Each named move below is a turn or a mirror, shown by a few rows before and after it. Which moves, in which order, take the first row of each later pair to the second? The first pair is answered.
j_44 (before -> after):
[ -7.3 -17.9  -0.5   7.9   8.4  -0.8  15.1 -16.2   5.6  11.8   5.8  -5.2
 -16.0 -23.0  -6.6   9.3   7.8] -> [  9.0 -14.1  -0.6  -3.9  20.3  11.2  15.8  -4.2  -2.0  -5.0  -8.7  19.3
  -8.7  -7.8   8.6  13.0  10.0]
[-13.7 -16.2   2.7   4.0  16.4  15.4  12.7   8.5   2.7  -2.3  -9.1  19.7
 -23.3  -5.3  11.3   7.2  -9.4] -> [-20.3 -19.6   2.9   7.9   9.4   8.2  12.4   0.7   6.6   8.0  -1.9   7.2
 -30.3  -7.7   5.3   7.1  -9.6]
[  0.4 -25.3  17.4  41.4  14.9   7.9  23.4  -0.2  17.0 -15.6  13.3  -7.3
 -62.3 -48.8   2.7  -3.7 -26.3] -> [ 24.3 -18.4  14.4  26.0  30.9  24.1  29.6  14.7   6.8 -43.5  -5.2  24.6
 -53.2 -27.4  24.3   3.4 -22.3]
[-30.2   0.7  41.9   5.7 -26.1   0.6  -1.0 -10.9  -2.8  22.7  32.2 -33.7
 -12.5 -31.9  -6.6  28.6  -4.4] -> [ 17.6  11.9  34.6 -25.5   0.0  31.4   5.7  15.9 -20.6 -28.9  -5.3  27.7
   8.0   7.1  33.0  39.9   2.8]
j_476 (before -> after):
[  5.7   0.6 -10.2   8.0   0.8 -16.4 -22.0  10.7   4.1  13.0  -5.9 -11.8
  16.7   9.0 -22.0 -16.0 -10.5] -> [ 16.5  -3.4  -4.8  -3.3  17.4   4.2  -6.9  17.1  -7.0   2.5 -11.1  10.7
  28.7  15.1   8.2   1.0 -14.2]
[ -4.5  -3.8  16.6  -1.5 -24.6   6.9   1.6  -9.6   5.6  -7.4  23.8  -6.7
  -2.2 -13.8  -3.3   6.2 -10.8] -> [ -3.8  -6.0  19.3  -4.5 -21.1  11.2   2.9  -9.3   3.5 -11.0  22.6  -2.7
   0.7 -11.0   7.4   8.0  -9.8]
[ -2.2  -0.2  13.8   7.2   1.4  -3.1  -5.5   9.7   7.9 -22.1   6.1   6.4
 -12.5  -4.4  -2.0   9.6  -2.1] -> [ -2.2  -2.7  12.3   5.4  -1.5  -4.4  -8.7   9.9   8.4 -21.1   3.9   4.5
 -13.0  -4.7  -4.1   6.9  -1.1]
j_439 (before -> after):
[  4.6   8.1  -1.7   0.3 -23.4  -2.1 -14.2   4.8  13.3  -8.7   6.5   8.9
  13.2  -4.7  -7.0  -3.7  15.0] -> [ 12.0   6.5   4.0   0.7 -15.1   8.1  -5.5  10.8  -0.7  -6.4  17.2   1.8
   8.6  15.1  12.0  -4.8 -11.9]
[  4.0 -14.2 -11.7   3.8  22.2   4.7   4.1  -6.7  10.5  -7.7 -13.6  10.8
 -14.1 -21.6  -0.9   8.9  22.3] -> [ -6.4   0.7  -0.5  13.9 -11.7  -8.8 -25.6  -0.4  17.2 -14.9   8.6 -11.3
 -12.6 -11.3 -17.1   7.9  12.5]
[ -9.0  -3.4   2.5  -8.7   2.7  18.6   0.0 -11.4  36.6 -50.5 -39.9  45.0
 -14.1 -31.3  -9.4  35.0  48.7] -> [-14.1  20.4  33.2   9.6 -47.9   6.5 -40.2   6.9  29.7 -64.8  16.6  -2.1
 -16.9   6.6 -16.4  36.8   0.9]
[-14.8  10.1   5.9  28.7  -5.3 -12.8 -21.8   2.7   2.3  14.1  -1.0   3.3
   8.0 -28.9   6.7   5.9   0.2] -> [ -8.1   6.1  11.9  30.3  -0.2  -7.8 -13.7   9.8  -9.5  12.4  10.5  -0.3
   5.4 -13.0  21.5   6.6 -21.4]
Then:
Each pair is two moves apart.
[ 11.3 -13.3  21.3 -18.8  18.2  30.4  14.0   3.3 -12.2   2.7 -22.1  39.4
  20.7  -3.6  44.0   3.5  11.8] -> [ -4.7  16.0  43.8  -1.0 -45.2   9.5 -39.2  15.4   2.0  -9.9  19.0  -1.0
  19.6  11.1  14.4   5.2  -3.9] : j_439, j_439
[-21.7   5.4  -1.1 -33.7 -23.4  -9.6  -8.1 -10.1 -24.4  51.1 -10.5 -54.5
  23.3   0.5 -19.1  -4.6 -20.2] -> [-15.2   3.2  -2.8 -52.8  -7.2  14.8   5.2 -12.3 -20.1  35.6 -41.4  -6.0
  40.9 -24.6   3.6  15.7  16.5] : j_476, j_439
[ 10.0   7.5 -19.8  -2.9  -2.9 -43.8 -19.0   0.7  34.4  -4.8 -33.7   0.6
  -4.3 -11.7 -58.6 -19.3  12.4] -> [ 38.9 -13.7 -15.5  -8.3  43.2 -14.2  26.9  13.6  -1.8   2.0 -20.8   4.0
  -8.2  31.7   5.9 -18.1 -44.5] : j_439, j_439
[ -0.1 -28.0  -8.6  21.0   2.1   8.5  17.4 -30.2  -5.9  -5.1   1.1  -8.1
 -22.7 -35.1   8.4  20.9  -8.2] -> [ -3.8 -19.1   3.2  28.3 -12.5   5.7   0.7 -23.9  -7.8  -8.9  14.7 -23.1
 -24.9 -22.4   3.9  20.7 -23.2] : j_439, j_439
[-14.3   0.9   6.0  26.4  -4.2 -12.9 -22.2 -41.6   4.1  11.8   8.0  -6.0
  -7.4 -27.0  17.3  -1.0  -2.9] -> [  4.7  19.4   2.4  10.1  -6.9  -3.8 -34.5 -25.7   4.0 -21.3 -12.6  26.0
   5.8 -14.1  25.5   4.6  13.8] : j_44, j_439
[-22.2  15.6   4.1   2.8 -12.1  -2.8 -22.5 -18.2  11.5  12.9  13.0 -19.0
 -42.1  -8.4 -28.3   8.2  -4.2] -> [ -2.9  28.4 -11.7  -6.8  -6.1  -2.4 -32.4  -2.0  11.9 -12.7  -9.5   3.3
 -39.0  14.1 -33.3  -1.7   6.1] : j_44, j_476
